Look-ups in named tables: a row name and a column name give one cell, copied from the table.

vevepid:
	zaf	kemo	radire	vir	ruri
vub	0.15	0.73	0.23	0.10	0.11
virekin	0.59	0.23	0.54	0.63	0.62
bovi	0.70	0.11	0.61	0.75	0.74
lusaz	0.17	0.71	0.25	0.12	0.13
moku	0.21	0.66	0.28	0.17	0.18
bazile	0.70	0.11	0.62	0.75	0.74

What is the zaf of virekin in vevepid?
0.59
What is the kemo of vub in vevepid?
0.73
What is the ruri of bovi in vevepid?
0.74
What is the radire of vub in vevepid?
0.23
What is the zaf of vub in vevepid?
0.15
What is the vir of bovi in vevepid?
0.75
What is the vir of vub in vevepid?
0.10
What is the zaf of bazile in vevepid?
0.70
What is the kemo of bovi in vevepid?
0.11
What is the kemo of moku in vevepid?
0.66
What is the ruri of lusaz in vevepid?
0.13
What is the zaf of lusaz in vevepid?
0.17
What is the ruri of moku in vevepid?
0.18
What is the ruri of vub in vevepid?
0.11
What is the kemo of lusaz in vevepid?
0.71
What is the radire of moku in vevepid?
0.28

Table pumup
	ziresik	zav	tam	nubebas	resemit	lino	kavid	kas	tiga
nik	795	220	803	759	694	828	807	86	81
duf	87	836	801	819	105	357	808	806	466
fanamos	199	783	99	238	780	274	192	681	643
dopovod	99	820	370	748	494	358	701	775	214

What is the resemit of dopovod in pumup? 494
What is the tam of nik in pumup? 803
What is the kavid of fanamos in pumup? 192
What is the nubebas of duf in pumup? 819
What is the ziresik of duf in pumup? 87
What is the zav of dopovod in pumup? 820
What is the nubebas of nik in pumup? 759
What is the tiga of nik in pumup? 81
What is the kas of nik in pumup? 86
What is the tam of duf in pumup? 801
What is the kas of dopovod in pumup? 775
What is the tam of fanamos in pumup? 99
What is the lino of duf in pumup? 357
What is the kavid of duf in pumup? 808
Row with the largest nubebas: duf

Table roludu
|  | kamipep | paz | kal | duv |
|---|---|---|---|---|
| rus | 85.133 | 24.787 | 11.042 | 39.396 |
| nivog | 21.357 | 25.139 | 14.811 | 39.396 |
| zususil | 6.473 | 26.451 | 72.575 | 39.396 |
| gat | 10.633 | 48.770 | 12.106 | 39.396 |
| gabufu | 17.269 | 27.154 | 18.353 | 39.396 |
| libeb | 16.722 | 27.759 | 17.754 | 39.396 |

gat, paz: 48.770
libeb, kamipep: 16.722
gat, duv: 39.396
zususil, kal: 72.575
libeb, kal: 17.754
gabufu, kal: 18.353
libeb, paz: 27.759
gat, kal: 12.106
rus, kamipep: 85.133
gat, kamipep: 10.633
rus, kal: 11.042
nivog, kal: 14.811
nivog, kamipep: 21.357
gabufu, duv: 39.396
nivog, duv: 39.396

Table nevug
|  | rerer | pas | vupiga |
|---|---|---|---|
| das | 0.135 | 0.809 | 0.837 |
| ger | 0.726 | 0.568 | 0.385 |
| niv | 0.159 | 0.769 | 0.224 |
| nof | 0.043 | 0.767 | 0.650 |
| vonesof | 0.419 | 0.292 | 0.809 |
| rebupu | 0.645 | 0.015 | 0.026 |
| mot | 0.141 | 0.174 | 0.457 |

vupiga of das: 0.837
pas of das: 0.809
pas of nof: 0.767
vupiga of vonesof: 0.809
rerer of niv: 0.159
rerer of mot: 0.141
vupiga of niv: 0.224
rerer of vonesof: 0.419
rerer of ger: 0.726
pas of niv: 0.769
pas of ger: 0.568
vupiga of ger: 0.385
pas of mot: 0.174
vupiga of rebupu: 0.026
pas of rebupu: 0.015
rerer of rebupu: 0.645
vupiga of nof: 0.650
vupiga of mot: 0.457
Which row has the largest rerer? ger

kibop
|  | gad | dipe | rilot |
|---|---|---|---|
| kovikup | 22 | 199 | 199 |
| sil | 197 | 23 | 191 |
| vulor | 21 | 199 | 190 |
| tib | 23 | 197 | 26 |
| zamo | 23 | 197 | 97 |
| noro | 198 | 23 | 26 |
| sada | 25 | 196 | 38 |
| fiz | 24 | 198 | 38 |
| supipot | 24 | 195 | 24 |
| bipoz | 198 | 25 | 28 |
| zavogol | 23 | 197 | 133 |
| rav | 110 | 134 | 25 |
| dib | 198 | 28 | 22 |

dib, rilot: 22
rav, gad: 110
zavogol, gad: 23
fiz, rilot: 38
zamo, gad: 23
vulor, dipe: 199
supipot, rilot: 24
supipot, gad: 24
noro, rilot: 26
zamo, rilot: 97
sil, dipe: 23
rav, rilot: 25
kovikup, rilot: 199
fiz, gad: 24
fiz, dipe: 198

keted =
         puz  sabegev  vakilam  vef  fezaze  koz  rivumum  rur  lak
niler     29      232       38  219      22   22      153   37   23
gef      247       63      245  102     250  248      194  245  249
venoza   123      170       87   28     246  217       31  226  211
ros      233       50      217   75     244  244       46  240  244
negesu    79      252      126  219     139   56      211  205   52
zulesot   23      250       30  104     243   45       94  238   29
sibat    181      161      148   36     248  234       43  243  232
ral      249       19      242  127      43  242      128   38  246

What is the vakilam of gef in keted? 245
What is the rivumum of gef in keted? 194
What is the koz of zulesot in keted? 45
What is the rur of ros in keted? 240
What is the rur of venoza in keted? 226
What is the puz of sibat in keted? 181

Table saze
	beviz	roliked	dusetab	sipi	gikim	zusunu	nobe	gepu
puderul	198	1120	2217	1358	2954	3549	9433	2614
finopi	198	799	2217	1358	2954	3549	9433	6003
dotom	198	3074	3689	1358	2954	3549	9433	6003
gasoba	198	3074	2217	1358	2954	3549	9433	8184
nuz	1771	3420	2217	4967	2954	4462	9433	6003

What is the gepu of gasoba in saze?
8184
What is the gepu of nuz in saze?
6003
What is the nobe of gasoba in saze?
9433
What is the gepu of dotom in saze?
6003
What is the zusunu of finopi in saze?
3549
What is the gikim of nuz in saze?
2954
What is the sipi of puderul in saze?
1358
What is the gepu of finopi in saze?
6003
Row with the largest dusetab: dotom

